Each path below is one point turned by a fixed rotation once a step. After each direction that follows a path, write how fast that rotation turns it, in degrees each step (0 if it stays still).
Each turn is a multiple of 5 degrees from 10 to 175, or 0.
Each row of a path follows its step; steps can be skipped.
Rotation 1:
step 0: [  4.4   1.0  32.0  -4.6  23.6  28.5  20.8  19.4   8.1   7.5 -11.4   1.0
 -16.2 -27.8  20.4  22.0  -4.7   9.7  -1.1   2.0   5.6 -15.0   7.2  15.1
  27.0  -7.6  22.1  29.5 -27.6   1.2   8.9   0.2 -20.0  -8.5   1.7  22.5
 -18.1  33.9   5.4 -27.7  -2.7 -19.6 -11.0  39.0   0.0 -16.3 -25.9  27.2
  14.7 -43.6 -13.1  -3.2 -52.6 -21.9 -39.0 -18.2 -16.5 -25.1  -9.4   6.3
 -21.1]
step 1: [ 45.6   4.0  27.5  -6.6 -20.0   3.6  -6.2  17.0   4.3   0.1   1.7 -13.7
   6.5 -11.1  31.2  -6.5 -34.3  23.6 -18.7   8.6 -21.6  12.1  11.0 -24.3
 -26.0   3.3 -14.9   7.0 -21.6 -43.6   6.3  -0.8  56.8  19.1 -21.9 -17.0
   6.5 -29.8  14.9 -23.3  29.4 -22.0  -0.4 -18.0 -12.1  31.2  12.7 -10.8
 -16.3  39.3  -7.5  -1.3  -4.6   6.6  12.5 -20.6   2.8  -7.3 -12.5  -0.5
 -16.7]
step 2: [ -3.2   1.7  -3.1  11.8  11.1 -12.2  17.2  20.2   5.0  20.6  -3.0  33.5
 -20.4  16.2 -15.2  36.3 -17.3  -8.4   0.8 -11.8   4.9 -11.8  10.4   3.5
  -6.0  15.5  12.1   8.3  -1.5  18.6   1.0  12.1  18.0  -5.1  32.4  -5.8
  -5.2 -11.6 -42.0   0.7  25.9  20.2  -6.8 -10.3  39.7 -29.0  33.5  11.2
  27.6  38.9  42.0   0.6 -11.9 -12.1   3.2   6.5  -2.5  20.1  56.1  21.0
  32.5]
step 3: [  6.8 -33.8 -13.6  -4.8  -1.2  26.2 -22.0 -14.7   1.4  20.8   9.7   2.2
  20.3   2.8  -5.1  -0.1 -14.4   6.4  44.0   6.7 -36.2 -27.9 -33.8  -9.0
   9.9   5.1  -8.6 -24.1  20.8  -9.0  13.3  -0.8 -36.0   3.0 -35.4   7.8
  12.4   8.8 -13.8  17.3  -3.0  -5.2  20.5  13.4  14.0 -15.8 -10.3  -1.2
 -64.1   9.5  -9.3   5.1  11.4  19.3  -8.4  16.6  26.8 -48.9  12.1  19.1
  25.9]
step 4: [ -8.8  13.6 -41.1 -17.6 -13.2 -20.6 -18.9 -24.4 -32.3   3.5  22.5  12.0
  14.6   8.3 -13.2   1.2  14.4   5.4   9.5  27.4   5.5  45.3 -33.8 -11.0
 -14.9  -1.9  -2.0  17.8  17.7  17.5 -13.4 -21.2  -6.4  -7.6   1.9  18.3
  19.3  -7.8  14.9 -21.9  21.3 -12.2 -12.6 -26.7 -17.7 -49.6  29.0   7.0
  10.1 -24.3 -18.8  15.9  22.4   9.5   4.3 -25.5 -25.4  38.4  -8.1  -0.3
 -20.7]
step 5: [  4.1 -23.3   1.1  46.2  -1.4  -3.3 -11.8  16.8  -2.3 -39.9  -9.2  24.5
 -21.9  -6.4   1.5 -19.5  46.5   2.9  -3.8 -13.0  10.4   4.0   6.8  -2.6
 -19.4   4.4 -12.2 -28.8  -5.8 -20.7 -14.5  10.3   2.3 -23.3   4.1 -24.3
  -5.9  39.0  -7.9  44.1 -15.0 -14.2 -32.4  38.5  -9.2 -28.2 -35.4  -0.4
  14.9  -4.0  29.3   4.4  10.4  -3.6 -32.4 -12.9   3.5 -13.3  -0.3 -17.7
 -32.6]
step 6: [ 17.7  -8.9  11.2  -1.2   1.7 -25.4   4.9  10.3   4.0  23.7   1.6  -9.7
  32.9 -27.4   1.9 -15.5 -18.1 -23.0  21.7  14.7  27.9  25.0   5.6  13.6
  21.0 -20.7  12.9 -24.6   8.6  20.8 -21.7  25.4  26.9  34.5  32.3   3.9
 -29.3  11.5  37.3 -31.9 -44.6 -12.4  32.2  11.1 -31.4  22.3   0.3 -22.1
   2.4  21.6  -8.0  -7.0 -24.0  20.0  12.6  -9.6   9.8 -19.4  -8.2  13.5
 -11.1]
step 7: [-17.5  12.5  13.5 -22.7  31.9   9.8  13.9   3.0  -5.0  10.9 -29.9  31.8
   4.6  11.5  13.5 -19.2  31.2 -21.5 -23.1  17.3 -10.9 -29.1  32.3  -4.8
  34.0  20.1 -23.6  16.3 -21.8   5.0   2.3  -4.4   0.2  13.9   9.5 -19.5
  37.1 -22.2 -19.0  -3.6  -4.0  -2.8 -22.7 -12.0 -23.1  12.9 -10.0  31.4
  -3.1  45.6   8.2 -11.9   5.7 -10.0  26.9  16.4  -2.6  42.1 -29.0  -7.8
  13.9]
step 8: [-14.1  -5.8   5.3  14.0  17.2 -11.6 -19.5 -29.2  -5.3 -16.7  -5.6 -26.8
  -5.1  -1.8  39.3  -7.0 -43.7  17.0   5.4 -18.5   3.7 -24.3  -4.9  -8.8
   5.9  10.2   5.8 -11.6  -2.1  34.7  -6.5 -15.4  -1.5 -38.6   5.6  12.0
  -1.9  -3.1  -8.2  10.9   1.2  22.8 -32.0  -7.9  19.5   6.0  17.0 -23.6
  -8.5  -3.8 -19.1 -22.3 -51.6 -31.3 -28.2  48.4 -14.7 -34.1  -7.5  21.3
   8.3]
step 9: [ 33.8  24.8 -33.6 -43.1 -21.6  44.9  -3.3   1.2  12.4 -10.0   5.9   2.8
  25.9 -10.9  -4.0  -1.4 -11.2  -5.7 -14.5   9.4   4.5 -14.2   8.2 -22.7
 -18.2  -5.9  -2.2 -12.4 -31.9  -7.1  18.2  41.4   3.1 -12.7 -37.1  14.6
  27.5  16.9  10.2 -39.8  27.3  32.2  33.1 -10.8  -5.9  -8.8   4.8   7.9
  18.2 -41.8   1.7   8.2 -10.6 -13.7 -15.7 -25.1  13.3   2.9  -2.6   5.5
  15.2]
step 10: [  5.6  -4.3  46.7 -14.1  -7.4  -6.6  38.4  -2.7  -5.6  -3.3 -16.4 -15.5
  -3.9   3.7  -5.2  -0.9  -3.2  29.8  15.5 -41.2   8.7  17.6  12.9 -44.0
 -29.1   0.5 -24.6   2.8  28.4 -18.8  -1.3  -6.8 -24.6   0.4   7.5  -4.6
   5.0  19.2   2.8  -8.4  24.7 -21.0 -39.8  14.5  51.9   2.7  27.1  12.6
  -2.4  -1.7  35.4  -5.6  13.4  38.5   8.0 -19.8  -9.3  26.1  16.2  -6.1
 -13.4]
Speeds:
[  7.5  -1.0  -4.8   6.7   4.4  -1.3   2.2   1.6  -2.9   4.4   4.0   9.5
   6.0   5.0   2.5   1.3   5.1   6.2   9.6   1.4  -4.7  10.8  -4.3  11.6
   3.6  -2.3   9.6   0.5  -2.3  -1.3  -3.5  -0.5   7.3  -8.4  -5.1   0.6
   1.0   1.9  -3.2  10.7  -2.6 -10.5   0.9  -8.9   2.5  -8.2   0.5  -0.3
  -1.6   3.4   6.5  -2.9   4.6   3.7   5.8  -4.5  -0.2  -4.9  -6.7   4.1
   4.5] => 35
[-9.1  6.1  4.1  6.5 10.0  3.0 -6.0  0.2 -7.1  2.0 -0.2  2.2  9.5  3.7
  6.2 -2.0 -2.4 -9.9 -1.0 11.8 -0.2 -7.5  3.1  2.0 -5.1  5.0  2.8 -2.6
 -5.7 -1.9  8.8 -1.3  3.0  2.5  2.3 -5.7 -6.0 -9.9 -3.1 -0.4 -4.0  0.8
  1.4 -5.3  7.5  1.2  0.7 -8.9 -7.9  2.6  2.4  3.0  1.9 -0.2  1.4  6.0
  0.0  3.1  7.7 11.4  4.0] => 70
[  3.8   6.6  10.4   7.1  -7.4   3.1  -2.8   5.7   2.8  -1.5   4.0  -1.8
   3.9  -2.4  -9.5  -5.1   1.2   3.8   2.2  -1.3   1.1   2.1  -6.4  -8.8
  -1.8  -6.4  -6.8  -7.9   2.7   3.6 -12.5  -7.5   3.2   1.7  -1.3   2.6
  -1.7 -13.1   2.6   0.5  -5.1  -2.8  -6.9  -7.2  10.6   2.2   0.2   1.2
  -4.9  -1.4  -2.6  -4.8  -5.2   4.8   1.5   9.8   3.7  -6.1  -2.1  -0.4
  -3.4] => 160
[ 4.8  3.8 -5.0 -4.6  2.4 -5.2 10.0 -1.4 -1.5  0.1 -2.5 -3.0 -5.8  1.8
 -5.0 -3.3  2.1 -5.8  4.7 -0.1  1.0  2.2  3.6 -7.3 -0.3 -6.2 -0.3 -6.9
  0.5 -4.1 -6.1  5.1  8.9  5.9 -4.0  1.0 -1.3  7.7 -0.4  1.6 -9.3  3.4
  6.5 -0.5  4.7  2.3  3.6 -5.9  2.3 -3.4 15.3  4.4 -4.0 -3.5 -2.0  0.4
 14.6  0.8 11.1 -1.0  9.3] => 100
[ -1.7  -1.8  -3.0   3.1   1.3  -6.9  -9.6   3.3   7.7  -9.6   6.5  -2.2
  -3.4  -2.0   3.7   1.5  -1.8  -0.9   2.9  -3.0   7.9  -6.1  -7.2  11.7
  -0.6   0.7   4.6  -0.9  -0.5   5.1   1.8   3.7   4.4  -2.7   3.6  -2.5
   5.6   4.7  -0.5  -9.2  -3.1  -0.9   9.6   4.1  12.1  -1.5 -12.6   9.8
  -1.7  -1.4   4.2  -3.2  -1.6   1.0  -7.3   7.2   2.4  -9.4   3.9  -0.7
   2.1] => 125
[ -3.4   1.9   9.6   1.3  -0.7   0.9  -2.4  14.5   7.0  -1.1   8.5   4.2
  10.8   2.9   6.0  -0.5   0.0   5.5  -0.3  -2.7   3.6   6.5   4.6  -0.5
  -2.1  -5.3  -1.3  -1.8  -1.9  -6.9   3.1  -1.3   2.6  -3.6   2.5   4.1
   2.3   8.6   7.3  -2.2  -0.2  -0.5  -1.2   8.4   5.8   0.3  -1.5 -10.6
   7.4  11.5  -6.7   1.6   0.5   1.1  -2.9  -7.1   6.6   9.6   5.0  -6.1
   2.3] => 80
[ -5.1  -4.9  10.3   8.9   6.7   1.4   8.7   3.3 -10.5  -2.0   4.9   1.1
  -4.0  -4.9   2.6  -3.0  -0.1   9.9  -2.0   4.2   1.3   0.5  -0.1  -3.5
  12.2   3.5  -2.3  -0.1   9.5  -1.1  -0.8  -2.4  -2.1  -6.1  -2.0  -4.1
   2.4   3.7  -5.8   1.3   1.2   7.4  -2.9  11.7   1.5   1.5  -4.3  -6.1
  -4.5  -6.5   3.9   4.5  -5.2   1.4   4.7  -2.1  -6.5 -12.2   4.1  -1.3
   6.2] => 140
[ -5.1  -1.2 -10.4  -0.4   0.6   3.5   4.4   1.9  -4.7   3.7   8.7  -2.7
  -1.8   0.0   0.8   8.4  -2.0  -4.7  10.4  -7.8  11.6   1.2   2.1 -12.2
   6.6  -3.5   5.2 -10.7  -4.6  -8.5   7.8  -2.2   1.9   3.1  -2.3  -4.9
   1.1  -8.5  -4.4  -8.4   0.2  -2.8   2.8  -5.1  -2.1  -1.6  -5.8  -5.2
   0.1   2.8  -3.6  -0.1  -1.0  -0.8   0.2  -1.3  -5.6  -4.0  -8.2  -9.2
  -1.2] => 135
